(in the rows, 128 means zero)
Each path is a new rotation, seen through one point. The rows after it are directions, each followed by how far the rotation turns it, in degrees a step (0 if it stays put).
Each turn is a multiple of 5 degrees from 10 to 175, or 0.
Each row of a path follows its step; steps can be skipped.
Path 1:
step 0: [132 123 120 129 127 132 135 127 123 118 126 131 126 121 124 127 126 129
 121 123 121 131 128 141 133 139 131 135 135 135 127 134 143 139 126 132
 130 121 123 128 133 127 121 127 121 127 137 126 121 127 134 116]
step 4: [116 130 143 134 129 129 131 120 126 122 125 122 128 128 128 134 130 119
 127 133 124 119 122 127 127 119 127 130 121 141 137 123 125 132 133 123
 132 129 121 138 132 125 129 131 121 126 118 135 127 131 131 138]
step 9: [128 125 117 127 125 130 127 125 119 120 128 126 117 135 126 130 123 131
 132 119 115 126 127 129 130 122 126 137 124 122 133 130 136 129 121 129
 130 124 129 137 129 114 127 141 130 124 126 125 120 131 115 124]
step 10: [135 121 129 126 123 128 129 126 126 122 121 118 127 132 133 130 125 126
 141 129 122 125 121 145 129 126 137 124 128 122 135 123 134 134 128 123
 130 135 116 134 128 124 129 130 117 120 120 127 128 121 122 130]
step 11: [119 120 132 126 133 117 132 133 131 122 121 122 133 131 126 135 125 133
 134 138 124 128 118 136 121 140 138 131 130 126 116 122 129 122 124 126
 127 134 125 131 128 124 127 123 117 126 130 130 131 129 137 119]
step 13: [137 121 142 117 130 137 129 123 128 127 129 134 130 118 132 127 131 119
 122 126 127 128 126 123 128 135 124 125 123 137 131 130 124 137 127 134
 119 127 115 129 123 133 122 131 127 121 113 132 128 127 131 124]
step 14: [120 128 131 127 133 117 125 123 127 137 131 135 122 123 136 133 125 123
 123 129 126 125 135 123 125 128 132 129 125 138 123 126 135 122 131 142
 117 129 131 127 124 122 125 135 126 113 115 125 129 131 135 127]
step 15: [123 126 124 128 120 117 124 116 127 133 121 131 127 134 134 129 131 136
 127 118 130 129 136 127 138 121 120 134 123 133 124 126 122 120 137 124
 126 126 128 134 131 120 133 131 125 115 123 121 132 134 119 135]
step 17: [125 119 128 131 128 132 140 135 130 130 126 122 117 128 118 128 126 127
 118 131 118 129 124 130 132 126 129 133 135 129 130 124 140 123 136 137
 130 129 132 134 129 122 134 128 114 129 136 130 119 128 138 125]
step 18: [130 116 128 118 122 136 132 136 122 122 127 127 126 144 129 131 127 126
 120 129 130 133 120 133 135 128 127 130 128 123 121 143 132 121 138 129
 123 128 119 135 121 124 136 134 129 131 133 127 123 130 126 133]
step 20: [118 130 125 131 120 133 122 121 138 121 118 134 126 119 128 131 114 126
 137 134 122 134 126 129 119 129 131 133 133 132 127 122 134 132 123 132
 120 124 122 133 128 127 125 140 124 125 128 121 131 135 135 129]
[129 129 126 128 127 129 128 129 129 124 130 125 129 128 128 127 128 127
 130 130 128 128 128 128 127 131 127 128 127 128 126 129 130 127 124 128
 128 129 127 131 128 127 128 129 127 130 127 125 128 125 129 129] -> 40
[127 128 127 126 127 129 129 125 129 130 126 129 128 125 129 132 129 130
 127 129 128 126 125 130 131 130 128 128 127 129 129 128 128 125 128 129
 130 128 126 129 127 126 129 131 128 128 128 127 127 127 128 127] -> 0
[129 129 127 125 127 129 130 130 132 128 127 128 128 128 128 127 127 131
 126 131 127 130 129 127 130 126 128 127 131 127 127 128 125 128 128 128
 125 128 129 128 126 129 130 132 126 126 127 128 129 129 128 129] -> 10
[131 126 128 125 127 127 127 129 130 126 130 126 127 128 128 130 131 127
 128 127 130 125 128 128 127 128 130 127 128 129 130 126 127 128 129 126
 126 125 126 128 128 130 130 127 130 127 130 127 129 126 128 129] -> 130
[129 130 129 124 127 131 125 126 127 129 127 130 129 127 128 127 128 127
 128 127 130 129 130 126 127 128 130 128 128 127 125 128 128 127 128 130
 126 125 126 126 129 126 127 129 128 130 128 127 126 127 130 128] -> 60
